In the rows, zero is written as 128.
One turn moves every row onto another: examples first, then more rows asked
K_125: [109 144 131  88 138 155 142 118 126 145 109 157]
K_674: [129 162 142 152 143 123 108 136 121 133 140 145]
K_298: [108 120 103  81 117 157 116 145 106 138 116 113]
K_619: [100 119  98  78 122 145 139 117 124 160 112 114]
K_149: [104 123 111  96 121 135 179 134 130 137 109 157]
K_434: [128 129 130 115 128 122 125 128 126 130 139  59]
K_389: [142 111 142 166 112 119 147 129 131 120 139 103]
K_170: [ 99 141 109  83 129 144 110 123 118 166 111 122]
K_153: [135 166 133 134 155 117 113 147 117 140 131 147]
K_535: [115 149 123 109 141 136  89 121 110 156 125 113]
K_763: [107 166 142 113 147 125 130 136 122 141 122 160]
K_993: [116 105 108 120 102 117 187 137 145 136 121 122]
K_450: [109  96 112 102  98 136 139 141 127 140 126  73]
K_552: [130 160 162 141 149 133 113 124 123 138 129 130]
K_443: [146 132 129 157 129 101 152 139 136 115 143 101]
K_442: [108 121 106  98 112 132 182 142 140 149 111 145]
K_400: [125 168 152 140 150 113 124 138 119 139 128 141]
K_107: [121 132 108  80 138 150 108 133 106 133 122 113]
K_293: [131 102 119 146 103 106 180 136 133 113 132 119]
K_983: [141 117 132 168 122  97 155 140 127 111 140 115]
K_113: [110 162 135 123 138 140 114 130 118 149 124 159]
K_427: [144 145 133 173 130 111 123 133 122 118 146 122]
K_497: [109 104 105 117 109 131 185 115 144 126 130 130]
K_255: [112 112 110  94 120 157 173 119 130 137 110 151]
K_115: [132 144 126 133 139 126  84 125 108 143 129  99]
K_12: [135 147 149 165 135  99 132 140 124 128 138 123]
K_889: [143 122 114 144 129 116 106 123 115 131 140  83]
K_628: [133 146 127 108 144 123 110 122 117 126 131  71]
K_42: [105 143 115  96 127 137 148 148 132 154 115 161]
K_795: [127 145 119  93 149 138 103 127 102 126 129  88]
K_120: [123  95 109 113 101 143 178 122 136 126 114 130]
K_892: [100 149 124  97 142 134 156 136 126 145 115 169]
K_77: [119 164 125 108 143 136 125 148 119 151 121 165]
K_842: [127  91  92 118 110 123 154 108 126 129 128  81]
K_21: [149 157 140 153 146 105 128 144 124 127 143 121]
K_595: [141 112 118 141 115 102 186 139 144 122 138 102]
K_559: [146 120 122 164 120 107 150 121 131 105 146 115]
K_954: [106  99  90  92 110 135 156 106 130 144 115  98]
K_474: [136  97 121 148 100 131 169 126 131 119 130 117]
K_588: [116 105 108 121 106 119 192 137 135 121 119 141]
K_578: [143 102 105 137 121 113 130 116 121 125 137  73]
K_747: [ 93 127 108 100 114 148 176 119 136 151 120 153]
K_894: [144 142 160 167 131 119 129 127 128 128 139 111]
K_431: [127 103 108 142 110 114 177 117 143 114 141 115]
K_734: [116 163 148 109 150 146 122 119 121 148 120 151]
K_948: [106 101 100  89 104 147 130 143 117 146 120  98]
K_304: [122 110 122 107 107 125 136 134 126 135 135  60]
K_342: [ 91 147 122 100 127 146 145 127 130 158 121 164]

K_535 turns into K_115
K_298 turns into K_107
Now these:
K_21 turns into K_443
K_293 turns into K_588
K_120 turns into K_255
K_747 turns into K_342

One turn moves every row onto another: examples first, then more rows asked
K_339: [160  32 127 164 159 159 145  84 185 123 114  92 103 136 128 123 113 162
 124 133 139 148  77 104  96 115 168 104 139 123  97  85 162 140 162  54]
K_448: [121 106 123 104 198 156 168  50 134 143 123 132 129 113 155 171 124 116
 173 130 155 160 126 110  95 107 111 114  92 112  88  58 138 136 167 103]
K_821: [145  60 142 124 195 112 153  66 121 110 135  58  88 136 131 162 124 158
 142 144 131 132  82 146 109 117 200  99 126 141  83  84 135 158 149  74]
K_140: [169  32 127 152 192 165 143  82 185 122 127  76 105 119 142 119 128 149
 121 128 148 134  67 110 102 123 157 103 133 123 104  84 156 137 173  62]
K_15: [151  56 138 167 194 130 196  79 145 139 147  93 108 129 151 156 113  82
 166 126 173 146 111 110  97 129 110 146 131 135 121  56 134 149 174 110]
K_581: [128  58 123 113 151 116 162  77 148 124 156  85  96 137 115 146 116 107
 197 111 163 201 103  70  78 148 191 132 146 155  75  53 124 135 148  73]
K_966: [142  82 147 114 205 126 170  77 170 150 156  63 142 123  87 162 144 156
 186 149 140 181  97  81  84 145 184 114 148 125 103 104 153 120 143  96]
K_634: [153  53 127 158 192 121 195  79 158 138 141  87 103 118 155 160 102  95
 161 133 170 160  88 102  91 127 107 155 146 135 135  78 122 130 182  93]
K_612: [ 98  75 124 118 199 179 126  66 191 119 160  99 142 122 137 157 144 148
 153 135 142 162  74 107  79 132 146 120 151  92 101 104 160 134 136  76]
K_488: [110  91 161 161 164 130 140  91 173  96 156 108 116 154 123 166 120 110
 170 130 131 165  93 104  46 139 157 137 157 181 108  57 147 116 135 104]
K_18: [153  71 111 147 156  98 182  52 153 119 167 101  75 106 163 168 126 110
 182 129 144 134 128  84 107 123 157 142 177 132  88  93 156 129 163  90]
K_329: [142  94 144 139 187 143 158  59 152 105 104 114 110 103 130 148  92 149
 134 127 137 133 125 116  90  96 182 137 115 186  72  59 162 101 171 104]
K_649: [143  92 161 132 185 123 141  65 152 105 103 113 123 101 135 153  92 151
 154 124 129 139 122 104  95 106 153 120 111 191  79  70 160  83 177  93]
K_764: [109  93 162 148 163 123 154 102 164  99 153 110 125 159 126 164 114 108
 155 137 162 164 109  87  53 126 158 123 149 178 110  44 144 119 139 128]
K_251: [169  42 130 155 172 149 149  80 175 117 134  84 111 148 148 110 111 158
 120 126 143 138  62  99 101 122 152  92 128 139  91  90 148 141 179  74]
K_198: [142  65 143 121 177 117 165  67 117 115 126  57  85 137 123 153 118 148
 153 122 128 128  78 129  93 126 199  83 128 119  92  83 141 165 135  94]
K_235: [170  48 130 165 196 126 192  82 163 141 144 103 109 118 121 156 125  78
 165 127 170 149 110 100  92 123 120 128 139 115 113  49 109 145 172 107]
K_241: [102  90 145 149 169 142 159  94 171 103 144 101 126 158 118 172 121 125
 176 128 147 161 113  91  58 137 172 138 168 165 110  29 147 127 143 133]
K_14: [128  97 155 123 208 100 170  57 131 139 143 101 112  98 141 137  98 108
 137 116 159 170 102 135 108 117 199 121 141 145  87  74 145  83 132  55]
K_35: [136  79 148 108 213 114 188  84 177 146 142  83 139 100  99 169 148 143
 174 166 130 173  93  78  88 137 157 108 135 123 108 112 165 127 131  96]
K_143: [163  81 126 139 170 107 182  47 144 134 176  83  78 110 152 148 133 112
 176 132 151 131 122  80  88 109 169 136 178 110  80 103 140 128 159  92]
K_819: [142 116 105 116 189  99 158  30 171 159 155  92 109 142 151 144 149 108
 134 147 148 164 121 111  91 131 168  71 124 130  78  59 146 149 139 100]
K_238: [107  95 140 151 163 124 136  99 166  92 150  88 126 167 118 172 104 118
 175 117 140 161 100  98  69 141 148 132 154 174 117  48 141 131 152 121]
K_459: [154  43 129 150 174 138 208  74 168 131 142  95 106 117 135 156 112  92
 173 144 175 156  97 119  82 126 130 152 153 114 134  67 124 134 177 101]
K_864: [137  76 114 110 165 116 161  97 147 125 160  82 105 137 115 149 120 102
 185 112 153 191  97  68  81 125 195 117 140 137  82  27 131 135 134  64]
K_345: [112 100 105 105 193 141 160  52 152 139 116 119 132 122 154 173 112 127
 169 136 157 175 103 120  99 105 104  98  99 110  74  54 134 138 175  85]
K_629: [ 98  77 123 134 221 165 134  61 187 122 162 117 132 136 120 160 143 146
 124 123 145 167  76 111  76 137 157 121 154 102  95  97 162 155 119  87]
K_217: [133 112 146 112 215 115 160  73 127 123 141 117 105 106 135 128 101 117
 123 118 149 160  87 125 122 124 188 129 138 156  98  83 138  85 143  55]
K_860: [157 105 164 146 169 141 139  71 158 107 109 122 109 119 122 144 106 141
 154 125 126 144 109 109  78  96 165 107 117 186  70  62 161  84 168  82]
K_857: [123 102 116  95 199 156 171  45 163 130 118 129 130 107 143 166 112 113
 156 158 161 166 107 139  92  93 132 108  98 110  86  53 124 145 166  92]
K_716: [111  83 137 118 199 158 130  67 185 116 172 121 147 138 145 159 137 162
 152 148 125 173  83  94  76 131 136 130 158 112 109 110 162 124 141  72]
K_396: [121  64 125 113 160 116 162 114 156 115 158 102 109 144 112 140 114 112
 188 114 158 187  94  66  92 151 182 117 143 141  66  40 138 136 140  67]
K_40: [148  96 156 136 158 133 149  57 152  94 111 131 114 106 116 162 106 141
 152 102 144 135 110 110  76 101 187 110 111 158  66  60 157  89 162  94]
K_435: [130 132  95 117 187 116 160  41 181 152 144  98 118 128 152 146 138 107
 138 136 148 164 111  99 112 124 160  61 128 145  85  60 140 139 148 124]
K_664: [ 99  89 142 129 200 174 131  73 194 124 151 108 133 128 132 155 131 156
 134 149 133 174  75  98  77 112 158 121 164 112 116 107 149 133 124  73]
K_292: [165  23 116 157 169 167 158  79 164 118 137  99 101 143 127 101 114 151
 120 134 135 136  84 116  90 117 169 108 138 133  92  89 143 137 168  74]
K_152: [136 115 151 116 222 108 155  53 136 138 142 107 103 118 131 142 104 117
 140 124 160 181 106 141 123 112 189 113 155 161  84  61 134  93 147  62]
K_655: [151 102 151 135 167 133 151  72 138  99 120 133 109 121 126 158  95 138
 144 129 146 137 132 103  75  90 165 129 112 179  79  66 168  92 169  84]
K_780: [106  77 135 114 212 176 138  72 184 123 167 131 142 134 127 141 139 156
 141 155 126 173  97 101  73 117 151 115 170 113  99  93 149 129 129  84]
K_623: [150  89 152 115 231 114 171  73 171 146 151  74 129 107  86 163 132 147
 178 147 126 172 112  85  85 133 178 116 147 126 109 100 178 140 127  87]
K_244: [116 112 102 106 199 155 158  56 147 140 128 123 124 108 152 169 110 121
 161 140 162 145 118 126  89 102 126 112 100 101 100  66 123 156 172  94]
K_875: [172  27 129 150 190 164 157  77 170 125 120  98  92 116 126 126 135 162
 120 107 144 134  76  86  91 124 169 103 145 110  90  80 157 130 165  73]
K_136: [118  95 116 110 194 141 162  37 136 136 129 140 122 102 133 179 125 101
 155 127 146 153 125 132  84 111 121 117  97  99  89  71 117 136 150  97]
K_958: [146 115 102 110 203 120 162  32 164 165 162  93 118 140 147 157 157 123
 151 147 149 183 114 101 101 122 160  64 140 134 103  60 141 134 152 114]
K_704: [152  53 113 151 169 108 184  36 139 128 181  80  80 110 161 160 121 119
 178 133 159 141 121 104 102 111 168 129 162 132  68 108 147 146 165  93]
K_574: [150  71 127 129 172 116 170  80 121 109 128  63  89 146 116 167 121 144
 143 139 132 123  67 139 111 113 175  94 125 117  93  91 143 163 151  86]
K_277: [132  89 156 158 184 116 150  90 189  89 159 114 125 136 113 176 127 103
 153 123 146 161  95  95  56 134 179 133 152 176 116  36 144 127 133 114]
K_883: [145  47 126 159 191 127 194  89 167 153 139 101 108 105 151 150 112 102
 173 140 181 143 120 105  88 136 120 134 139 114 131  64 128 148 182 102]

K_857 turns into K_780
K_612 turns into K_488
K_966 turns into K_581
Now these:
K_655 turns into K_244
K_435 turns into K_35
K_634 turns into K_251
K_875 turns into K_40
K_623 turns into K_864

